Here are some points, one per row:
[ 27  31 -46   4  17  37 -30  11 -30   5   7 -16   5  15  47  39   9  22
  -5 -11  -6 -21 -18 -28 -30  -6  16  27 -59  -7  62 -47   0 -21  30  62]
[ -9  53  34 -11  26 -84  14   0 -26 -47  37  40  26   4  19  36 -48  46
 -14 -79 -29 -47 -28 -17 -10  23 -28  -9  -9  31 -37  -5  -8 -18 -32 -15]
[ 47 -37 -15  20 -35 -13 -85  -6 -52  13  -2  13  -6 -44  14  -2 -89 -45
 -24 -18 -16  35 -28 -24  10  47 -34   1  38 -44   5  41 -46   3  49 -58]
[ 51   9 -54  13  -2 -20  31 -42 -86  14 -18 -13 -15 -42  52  -4  17  -5
 -36  -5 -42 -30  53 -20   0 -30   5  -1 -46   4  44  50  47  27 -18 -20]
[-32  22  18   7 -58 -22  14 -26   4  -3  -6 -26  34 -23 -29 -10  30   5
 -47   0  28  15 -56  -4  66  28   8 -16 -32  16  37   5  -3  -4   2  -3]
[-23  -6  30 -34  22 -19  36 -78 -50  31 -31  15   7  35  29 -50 -10  -4
   2  41  21 -34 -14  31 -20  42  -2 -12  58 -26  18   7  -2  21  47  16]
[-25   4   3 -60  26 -16  42 -47  25   1  22   5 -32 -60   9 -13 -17 -33
 -47  40  78  -9  14  -2  15   9  33  17   2 -36  -4 -69  16 -21  11  25]
[-41  -2 -10  16  19 -24  15  33  12  -3  -2   0  16  16   1  17  13 -14
  25   7  33 -89  85  -7 -25 -12 -35   5  36 -30  12  24 -62 -22 -43 -65]
[ -8  -9  -2 -22  32  13 -24  33  -2  -2 -29 -51  17 -62 -18 -42 -45  22
  70  54  36 -67 -58 -43   0 -59 -29 -16 -72  50  -1  21  13 -40  23  -7]
[ -2 -70  -5  41 -35  64  41  24 -55  44  -1  41 -20 -21  39  25  23 -73
 -46 -26 -11   9 -59  12  -5 -25 -15  79  35  17 -23 -52 -19 -50  35 -15]
[-16 -32  -1  -8  64 -57 -32  16 -63   2 -20 -20 -39  -9 -36 -14  64  11
   9 -34  63  59 -22  11 -18  20 -39  15  26  34 -23  12 -39 -51 -67  10]
[-14 -63 -21 -24  61  26  66   9   9 -47  -1 -14   6  23   4   3  -7  28
 -20   9 -37  51  20 -21 -32  40  29   6  17   9  31  11 -45 -41  29 -14]
[ 19   0 -42  -5 -44  20  -9 -67  20  22   6  20  14  33 -29 -41  66 -19
  22  18  13   2   7  12 -31 -43  26 -13   6  23 -15 -23 -84  11  -3  -1]
[-25 -14 -23  29  54  44  -4 -10  40  10 -40  -8  25 -11 -18 -40 -27 -21
 -82  -3 -19  16  17 -45  32   8 -55 -18  -4  25 -33   7 -10  42 -41  58]
[  5  71  47 -25 -29  27  24  18 -13  48  -9   2 -34 -30 -76  34  -1 -22
 -39  -3 -26  36   6  -8 -75  30  -3  -8 -49 -14 -26  33   8  -8  43 -41]
[ 37  50 -29  10  -3  32   4  45   3 -41  18  66 -30 -16  -7 -58  17  44
 -60 -11  27  12 -14 -14 -33  -4  45  28  18 -54  18  -2 -23  38  -8  26]
[ -8  -6   9 -42 -30  -9  30 -22 -13  22  32 -40 -57  -7 -58  11 -21  42
 -20  42 -33 -32  10  30  46 -22 -13  19  36  45  78  -3 -66  12  16  10]
[ 55  -9  -5 -15 -16  -9   1  -9  35  85  64  -2   6   3   3  23  44  25
   4   0 -25   6  -4 -52  -8  -5   4  22  36  41 -13  31 -14 -29  29  66]
[ -3  15 -37  67  44  -4  -3  -8  -8  -8  72 -28  -8   6   1   2 -23  12
  47  36 -11   1  12 -22 -22  22  13 -27  -7   2 -54 -39  13  64 -10  -2]
[-33  58 -36  47 -28  -4 -12  35 -12  -7  21  19  31   1  27  26  15   2
   4 112  23 -18  17  25  32  26 -32  -4  25  36  43  -4 -42  31  37   3]
[-35  -5 -65  35 -50  -5  28 -50   7   0 -30  33 -33  36 -33  39 -39  23
  33 -22  60  24 -12 -36  40   4  53  21   3 -15  -6   2  39  -7 -28 -42]
[ 17  -6  12 -55   9  16 -15  36 -42  24  17   7 -41  28  38  43  -5 -24
  27   9  33 -26  10  -9  31  38  33   9 -50  47  -7  41 -21  44 -54   3]
[ -4 -59  -4 -29 -56 -60   4 -17  45 -49   5 -20  13   1  36  33 -40 -28
   3 -25  16  28   9  19 -54 -43 -31 -52 -20  19   2  -7   0  35   2  64]
[ 14  21   6  -8 -24  23  24   0   1  23  44 -51 -24  24  75 -31  -6  96
 -17   7  35  10  19 -15  10 -24 -26 -17  17 -16 -93  46  -6 -15  39 -27]
[-12  31  41  41 -42 -13  -8 -41  16   4 -34 -63  24   7   6  -3 -19  13
  21  53 -38 -25  -9   8 -44  21  32  93   0 -34 -25 -12  -2  -4 -52  38]
[-51  16  -3 -32  -5 -18   4  58  23  19  22  27  49  29  53 -39  15   1
 -45 -27 -18  64 -30 -22 -42 -48 -26  49  32 -20  55   9  26 -22   5 -75]
[  9 -33  18   5 -14  42 -21  25   7  10 -42  22  60 -58   0  42  29  72
  30 -27   8   4   3  20   4  25  20 -67  31 -47  31  10 -10 -11  22  -3]
[-19 -25   7 -36 -42  75 -32  15  -5 -34  52 -20 -34  18   5 -37 -32   2
  57 -42 -38  18  25   5  48 -22  -6  15 -12 -42  51  13  31  49 -46   9]
[ 61 -21 -21   0  28  -7  41  13  46 -15  21   9   8 -30  -2 -29   0  31
  56  -1 -27  30 -18  65   1  41 -61  84 -65  16 -34 -20 -37  26  42 -62]
[-19  17   3 -34   7 -10 -45 -16 -14 -20 -39  15 -57  11 -38  37  13  17
   6  26  -1  -8 -33 -31 -69 -49 -53  21  54  14  31 -37  29  66  70 -28]
[-39   1 -56   5  39 -27 -47  12  11  51  61 -17  11 -64 -11 -46 -38  -3
   3 -14 -24 -20   3  58 -19 -13  50  -7  10  23  22  26   9 -33  18 -26]
[-25 -48  25  59 -49  18  25  52 -53  46  18 -12 -25 -30 -40 -43  23  22
  20 -11   1   4  42  59 -30  14 -36 -35 -16 -23  12  -2  47  10   5  35]
[ -7  41  10  12  26 -39  11  24  -3  81 -21  -1 -17  17 -23 -13  -9 -41
  62 -52  -6  -4  23   0  50 -38 -10  -3   8 -37 -11 -30 -17  18  58  34]
[  7   3 -28   3 -14 -40 -52   7  12 -43 -20  59 -56  34   7 -56  23 -11
  18  23 -37 -22  12  11  12  41  15  50  -6  35  -7  40  41 -36  43  25]
[ 61   4  31 -16  43   6  -6   0 -48   6   8  20  53  52 -13   3 -41   9
 -21  30   6  20  -8  43   9 -28  29  15   4  22   7 -46  32  11 -19 -30]
[-44  22 -32 -13  -8  70  -7  12   6  11 -32  34  32  26 -22 -23 -37  18
  17 -34  13 -22 -12  32 -10  26  11  -3 -12  55 -46  41  21  19 -15  27]
[ 27  25   8  28  -2   9  33  10   7   7  33  60 -10 -19   6 -41 -40 -27
  70  54 -26  32 -63 -17  -7  -1 -15 -47  11 -13  14  23  -1 -45 -39  28]
[ 38  19  -2  34   9  19  40   7  17 -39  28 -52 -22   7  -4 -21  52 -55
  19 -62 -16 -76 -44  -9  -9  45  31 -25  47  36  12   4  15  23  22 -49]
[ 19 -25  89  59  -1  -2 -38   5  57  40  -2  32 -50  14  11  -2  -7  38
 -37  18 -11 -25  -8 -21   3 -29  48 -26 -38  18  14 -23  -3  18  -7 -45]
[-56   9  14 -18   0 -12 -16  -3 -67 -58  27  23   4 -48 -39  14  42 -27
 -10  29 -55 -19  -9 -31  20 -35  47 -16   3 -37 -82 -34 -40 -10   8   8]
[ -4  57  -2   1 -32  20 -26 -14   5  15 -11 -17 -22 -22  29 -29  24 -15
  36   4  -9  63  84 -46  -1  45 -15 -11  28  54  14 -82  24 -26 -11 -21]
[ 58  -1   6  -7 -16  14 -13  27  33 -34   3 -24   8  50 -47 -13 -25 -29
 -38  -2  33 -29  23   9  23  -7 -58 -33  -1 -28  11   3  21 -75   9  12]
[  0  -8  81  34  34  12  -5 -25  -3 -51  47   3  47 -32 -25   4  23 -22
   5  -6  45  34  40 -39  25 -54   9  45 -14   6  18  47  11  21  35  -4]
[ 48  11 -17 -45   8  34  17  -2  51  10 -31  68  -6 -59 -28  49  30  -5
  52  30  -2 -21  13 -27   0  20  -2  36  59  -5   3  28  23  14 -50  17]
[  0 -51 -15 -54  21 -61  -4  45  29  13 -30 -33   9  50  12   9  67   7
 -25  33 -44  17   2 -13  35   0  29 -32  16 -45 -15 -33  48  53   3 -42]
[-28   6 -23  22  44  44 -31 -74  25   0  32  -3 -38  19  26  61  48 -20
   2  24 -16  21 -30  12 -14 -27 -52 -36 -36 -56  49  30 -10 -33   0 -32]
[ 25  82 -12  13  26  11   2  20   7  -2 -61 -23 -42 -17  65  25 -17   1
   8  22 -39  40  -2  74  31 -78  14   6  36  13 -11  33 -19   7  -4  27]
There is one direction along which these points spread out most. Take the direction at right angles to it along which they spread out most. Go by this last direction. For each point below, how far along it does it lie, from 0 to 99? 50 is the average, and the first point above lies past it. One standard deviation of the points above along it is 16.
[-28   6 -23  22  44  44 -31 -74  25   0  32  -3 -38  19  26  61  48 -20
   2  24 -16  21 -30  12 -14 -27 -52 -36 -36 -56  49  30 -10 -33   0 -32] 55
[ -3  15 -37  67  44  -4  -3  -8  -8  -8  72 -28  -8   6   1   2 -23  12
  47  36 -11   1  12 -22 -22  22  13 -27  -7   2 -54 -39  13  64 -10  -2] 54
[-12  31  41  41 -42 -13  -8 -41  16   4 -34 -63  24   7   6  -3 -19  13
  21  53 -38 -25  -9   8 -44  21  32  93   0 -34 -25 -12  -2  -4 -52  38] 70
[ 19   0 -42  -5 -44  20  -9 -67  20  22   6  20  14  33 -29 -41  66 -19
  22  18  13   2   7  12 -31 -43  26 -13   6  23 -15 -23 -84  11  -3  -1] 77
[-23  -6  30 -34  22 -19  36 -78 -50  31 -31  15   7  35  29 -50 -10  -4
   2  41  21 -34 -14  31 -20  42  -2 -12  58 -26  18   7  -2  21  47  16] 73
[ -8  -6   9 -42 -30  -9  30 -22 -13  22  32 -40 -57  -7 -58  11 -21  42
 -20  42 -33 -32  10  30  46 -22 -13  19  36  45  78  -3 -66  12  16  10] 72
[-25   4   3 -60  26 -16  42 -47  25   1  22   5 -32 -60   9 -13 -17 -33
 -47  40  78  -9  14  -2  15   9  33  17   2 -36  -4 -69  16 -21  11  25] 78
[ 55  -9  -5 -15 -16  -9   1  -9  35  85  64  -2   6   3   3  23  44  25
   4   0 -25   6  -4 -52  -8  -5   4  22  36  41 -13  31 -14 -29  29  66] 56
[-14 -63 -21 -24  61  26  66   9   9 -47  -1 -14   6  23   4   3  -7  28
 -20   9 -37  51  20 -21 -32  40  29   6  17   9  31  11 -45 -41  29 -14] 45
[ -2 -70  -5  41 -35  64  41  24 -55  44  -1  41 -20 -21  39  25  23 -73
 -46 -26 -11   9 -59  12  -5 -25 -15  79  35  17 -23 -52 -19 -50  35 -15] 40
[ 47 -37 -15  20 -35 -13 -85  -6 -52  13  -2  13  -6 -44  14  -2 -89 -45
 -24 -18 -16  35 -28 -24  10  47 -34   1  38 -44   5  41 -46   3  49 -58] 17
[-35  -5 -65  35 -50  -5  28 -50   7   0 -30  33 -33  36 -33  39 -39  23
  33 -22  60  24 -12 -36  40   4  53  21   3 -15  -6   2  39  -7 -28 -42] 61
